[-72.4 -36.3  15.0 -93.0] = <10>
[-54.4 -22.6  15.3 -67.7] = <176>
[-73.4 -34.2  15.2 -83.7] = <185>
[-22.7  -0.6  15.0  -5.5] = <2>
succ: [-22.6]
[15.3]
succ: [-72.4]
[-36.3]
tags:
[-0.6] -> Q871
[-22.7] -> Q65
[-0.7] -> Q269
[-0.5] -> Q58
[15.0] -> Q512
[-22.6] -> Q243
[-36.3] -> Q497
[-34.2] -> Q97
join <2> 1: 
Q871

[ 22.2 -18.3 -42.4  47.4] -> <185>
[ 14.3 -20.8 -34.7  65.8] -> <78>
[ 10.0 -18.3 -33.7  65.4] -> <79>
[ 11.9 -19.3 -37.7  67.1] -> <145>
[ 16.2 -15.3 -43.4  61.4] -> <163>
[ 10.0 -18.4 -33.9  65.3] -> <10>
[ 16.7 -19.9 -36.1  69.6] -> <170>
[ 13.1 -21.1 -39.2  65.4] -> <183>
[  4.6 -16.6 -35.7  79.9] -> <4>
[  8.5  -7.9 -48.8  83.4] -> <2>
[ 23.2  -8.2 -41.0  57.4] -> <68>
tags:
[-20.7] -> Q933
[-8.0] -> Q43
[-20.9] -> Q476
[-19.9] -> Q390
[-20.8] -> Q281
[-15.2] -> Q677
[-21.1] -> Q206
[65.8] -> Q402
[-15.3] -> Q626
[-7.9] -> Q305
join <78> 1: 
Q281
find: [ 10.0 -18.3 -33.7  65.4]
<79>
rev: [-48.8  -7.9   8.5]
<2>
find: [ 22.2 -18.3 -42.4  47.4]
<185>
find: [ 16.2 -15.3 -43.4  61.4]
<163>

[ 74.2  61.3  50.0   9.9 -40.1   1.0 -44.0 -15.4   5.2 -47.9  54.4 -70.6
   0.5  57.3  55.8  25.9  87.8  10.1  53.6 -61.5 -48.8 -30.7] : <79>
[ 92.3  85.6  46.1 -20.7   4.9  36.2 -40.0  -6.0   4.2 -60.8  67.8 -74.3
 -65.2  30.2  21.2  50.3  86.6 -36.3  25.7 -56.9 -51.7 -55.2] : <163>
[ 44.2  28.4  42.4  30.1 -63.5 -25.1 -37.5 -19.9   5.5 -27.4  31.8 -50.6
  48.1  63.0  69.2   1.4  69.2  41.5  64.2 -52.2 -36.8  -5.5] : <2>
succ: [0.5]
[57.3]
Table of tags by key:
[85.6] -> Q906
[67.8] -> Q419
[28.4] -> Q63
[85.5] -> Q657
[21.2] -> Q701
[21.3] -> Q554
join <163> 1: 
Q906
find: [ 44.2  28.4  42.4  30.1 -63.5 -25.1 -37.5 -19.9   5.5 -27.4  31.8 -50.6
  48.1  63.0  69.2   1.4  69.2  41.5  64.2 -52.2 -36.8  -5.5]
<2>
find: [ 92.3  85.6  46.1 -20.7   4.9  36.2 -40.0  -6.0   4.2 -60.8  67.8 -74.3
 -65.2  30.2  21.2  50.3  86.6 -36.3  25.7 -56.9 -51.7 -55.2]
<163>

[-12.2 -76.3   0.1  -2.6  -3.9] : <163>
[-21.1  -1.6 -95.0  -2.5   1.9] : <176>
[ 34.3  76.9   1.2 -12.6   4.4] : <78>
[75.7 -4.5  3.9 -9.9  1.6] : <4>
[75.7 -4.5  3.9  1.9 -0.2] : <185>
[ 27.2 -94.9   1.3 -34.6  -7.5] : <183>
[-21.1  -1.6  -2.5 -95.0  -4.1] : <79>
find: [ 34.3  76.9   1.2 -12.6   4.4]
<78>
tags:
[-12.3] -> Q98
[-12.1] -> Q75
[75.8] -> Q725
[-76.2] -> Q625
[-12.2] -> Q988
[75.7] -> Q459
[-76.3] -> Q396
join <163> 0: 
Q988
find: [-21.1  -1.6 -95.0  -2.5   1.9]
<176>
rev: [ 1.2 76.9]
<78>
rev: [-95.0  -2.5  -1.6 -21.1]
<79>

